Each named move below is a turn or a mirror, shown by a few rows before and after it. Which moves, in which order, take the first row of each later pair to the second? The first pair is answered.
move F:
[4,-9,7,-7,0,-2,-7,-11,-9,8,-14,16,-5,2,2,-2,4,-9,-6,1,10,5,-2,-16,18,13,0,8,20,17,5,14] |-> [11,-6,-4,11,4,6,5,-15,-7,6,-9,24,-9,-2,8,-1,-2,-4,10,-10,6,12,0,-18,11,8,-11,7,12,13,6,4]
[5,-4,-7,21,7,7,10,-5,-3,-4,9,14,-6,-19,4,1,-5,5,22,-21,-6,13,1,-5,-1,-2,-15,5,-15,0,0,-4] |-> [-9,-6,17,-20,-3,-14,-18,-2,-7,3,-2,-6,3,-15,-7,-3,8,-5,-12,7,3,-6,-3,1,16,10,11,8,5,7,-9,14]
[4,6,-6,26,-9,-4,21,-7,13,-4,14,-1,-15,12,15,-7,2,-3,4,3,-5,16,-2,10,0,11,-12,0,-1,-9,14,1] |-> [-1,6,7,1,-16,-15,4,-3,10,-3,9,-13,-10,16,10,-9,11,-8,-14,19,1,6,-3,13,11,18,3,0,11,-4,8,11]
[5,9,29,-13,7,9,-13,28,1,-15,-5,-15,-13,-7,-8,-1,-1,-10,-4,20,-20,-3,-5,-12,2,17,-4,8,-5,-29,15,-2] |-> [10,11,19,3,11,17,-2,25,1,-18,0,-5,-16,-7,-2,0,-7,-6,8,9,-25,3,-3,-15,-6,13,-14,7,-14,-33,19,-11]
move L:
[16,-11,4,-4,12,4,-11,8,-33,-23,-31,-1,20,-3,-25,-20,10,-35,-53,6,24,-29,19,-6,-12,8,-10,-5,-24,-19,6,-4] |-> [-4,12,-41,38,11,-3,39,-1,27,8,-2,37,-14,11,-18,3,-27,-11,24,-6,0,9,22,-1,0,-26,-6,-1,0,15,-2,-32]
[-8,15,-8,-10,15,-3,15,-24,-49,-15,-12,-11,0,-3,-32,-15,9,4,-42,5,37,-26,-12,2,-9,9,8,13,-23,-7,11,-13] |-> [-24,29,-38,17,14,-6,48,-30,-10,3,6,16,-20,9,-27,-1,-15,18,9,-4,21,-2,-9,6,1,-12,9,16,-8,15,8,-29]
[11,-3,7,29,11,-17,11,-16,-32,-17,-10,26,-24,-10,-3,-24,-20,-22,-8,-18,-19,21,3,21,4,12,-15,18,-36,18,-3,-7] |-> [10,-4,10,27,11,-16,10,-16,-34,-18,-12,23,-22,-11,0,-26,-19,-21,-11,-17,-19,18,2,20,4,13,-16,17,-37,17,-4,-8]
[7,-7,-7,17,-16,1,12,-6,-16,7,-2,15,-11,0,-10,-13,-6,1,-5,-14,-11,16,11,1,-4,-7,-7,10,-2,7,-6,-3] |-> [12,-9,0,11,-14,3,4,-4,-25,0,-5,9,-4,-3,-10,-16,1,-2,-19,-12,-8,9,10,1,-4,-1,-8,8,-5,-1,-5,1]
move Q:
[-5,0,-17,11,0,8,20,-2,27,0,13,2,-12,8,4,5,-4,18,21,-7,11,12,-1,9,-5,-18,-3,-5,-2,-13,13,-7] |-> [17,-9,-5,22,7,8,7,6,-18,-12,2,15,-12,-8,-1,-11,-2,-2,-1,-26,9,5,11,10,-8,0,-5,-2,-24,-13,4,-11]
[15,-1,-21,-19,17,-17,-18,5,14,5,-2,16,-3,11,-12,-9,-23,22,14,18,-14,8,2,0,13,-5,14,28,8,7,-1,18] |-> [28,-2,-14,-15,19,-16,-25,12,-9,-1,-7,22,-3,2,-15,-16,-20,12,0,9,-14,3,6,1,15,5,13,29,-4,7,-5,17]
[4,29,-19,4,17,0,2,1,-7,-20,10,-5,-21,-4,-15,-2,-24,-45,-12,-16,-15,14,-22,11,-27,-36,-12,14,-34,-12,-10,17] |-> [-3,30,-12,-18,12,4,-7,-3,2,-22,7,-27,-10,1,-12,0,-11,-37,-21,2,-7,8,-31,10,-30,-34,-12,10,-28,-24,1,29]
Now pairs of rows:
(two moves a pair)
[-10,-4,6,-19,-3,33,-26,-7,-4,-26,-9,-20,1,-13,5,-3,20,-18,-9,-3,29,-26,16,17,4,-13,-18,1,22,-2,-5,-16] |-> [-27,4,-5,-18,-7,23,-14,-10,22,-9,0,-11,-10,-5,3,7,10,-12,12,0,22,-16,17,21,18,-22,-6,3,40,15,-12,-20]	L F
[18,0,-5,1,-1,27,11,15,-19,2,-4,2,20,-12,4,-30,5,4,1,-9,-20,-29,9,-3,-1,-5,-15,6,-30,-45,-8,-10] |-> [-15,12,-14,-20,-17,13,20,7,31,18,5,-12,19,7,7,-14,5,21,20,18,-20,-26,-1,1,14,-20,1,6,7,-33,-3,0]	F Q
[-11,11,-5,26,2,13,26,-14,17,-1,14,-8,2,12,11,1,-11,7,25,-18,-1,14,16,3,-12,5,-28,-4,6,-15,-5,-2] |-> [-32,13,12,-8,-11,-10,9,-13,26,11,9,-20,3,21,-1,2,-3,2,7,7,3,1,14,10,8,10,0,0,34,-2,-13,13]	F L
[5,-1,-1,-2,0,25,5,4,-38,2,5,25,15,-1,8,-2,-3,8,-3,-19,11,3,0,-9,-20,-16,-29,3,-37,-21,10,4] |-> [-17,0,19,-43,-13,0,-21,6,-29,14,-3,9,17,4,-3,-4,7,1,-31,8,19,-13,-4,-3,5,-9,6,8,-6,-4,-2,20]	L F
[1,-4,13,-6,24,-7,-22,14,4,-8,5,-6,14,-4,13,7,-3,-22,-12,-7,-3,-8,4,-9,5,15,-35,-8,-17,-13,24,20] |-> [-10,2,-1,1,20,-6,-7,9,31,-3,12,-6,11,5,16,16,-7,-7,12,-1,-8,1,0,-9,4,2,-36,-9,-5,-8,30,17]	F Q
[6,-2,-5,11,2,9,30,-16,17,8,14,6,-10,13,1,-1,-11,-12,7,14,-2,-15,13,23,12,11,-13,22,11,16,-9,14] |-> [-1,-1,-1,0,0,10,24,-17,24,7,13,-4,-2,15,5,0,-4,-8,-2,25,5,-21,8,23,11,12,-12,19,17,7,-4,21]	L Q
[7,-11,17,-27,-3,0,14,4,14,-1,-8,-3,11,6,1,-10,31,-3,-10,28,9,5,-6,-1,-13,1,2,8,-7,-2,-13,10] |-> [20,-11,9,1,5,-2,26,9,1,4,-5,28,-4,0,-5,-12,15,-14,6,4,-1,18,6,3,-9,-1,2,12,-19,12,-29,-7]	L Q
[-17,1,-2,-8,-6,9,3,8,22,-4,5,0,-8,2,0,11,2,20,14,15,2,6,5,3,3,-6,18,8,20,1,-3,2] |-> [-8,-6,12,-17,-4,13,-12,10,0,-14,-2,-12,5,-4,-2,5,16,13,-11,15,8,-5,3,0,-4,6,12,6,7,-12,2,9]	F L
[29,1,4,45,19,-14,17,17,-39,4,9,49,-10,-29,-12,-12,-10,-14,6,-42,-13,19,17,11,6,2,10,14,-24,34,-37,-31] |-> [2,7,14,15,6,-39,5,19,-18,21,8,44,-10,-18,-22,-5,-8,-15,-2,-18,-9,15,15,19,34,2,42,18,10,55,-49,-22]	F L
[-9,5,-15,8,-4,-14,17,-2,9,14,9,27,-17,-6,-1,0,-18,9,29,-16,-4,20,8,4,12,-11,14,7,18,33,-19,-19] |-> [-1,2,-13,14,-1,-10,16,0,-5,10,4,34,-19,-13,-4,-4,-19,4,24,-25,-6,20,13,5,7,-7,11,8,8,31,-22,-22]	Q L
[9,-11,13,11,4,-5,-12,9,-36,-10,-9,9,-3,-9,-12,-16,10,-22,-30,-12,-4,-4,3,1,-6,17,5,9,-15,-7,-14,1] |-> [-11,0,-20,20,-2,16,19,-6,24,-4,10,-8,-1,10,9,7,6,15,15,3,-4,13,-16,-5,-25,-11,-14,1,-3,-24,17,0]	Q F
[-35,7,-26,-1,-19,2,1,-15,31,5,16,-9,6,0,10,9,2,20,21,8,-4,9,-7,-2,3,-10,-15,-26,24,-2,17,-7] |-> [-11,-2,-22,9,-8,21,-5,-13,2,-15,9,-12,14,-11,15,0,8,14,7,-5,-1,4,-7,-10,-17,-3,-38,-30,-4,-24,25,-9]	L F
[25,-7,-12,21,15,-7,-16,4,22,-15,12,19,-7,-15,-11,-16,-17,-15,1,6,5,18,12,2,-6,1,-7,5,-5,-6,-16,-3] |-> [9,-3,-4,-7,6,-16,-27,4,38,-10,11,-1,1,-5,-11,-13,-7,-11,-12,29,13,9,4,3,4,2,9,6,16,-5,-12,10]	F Q
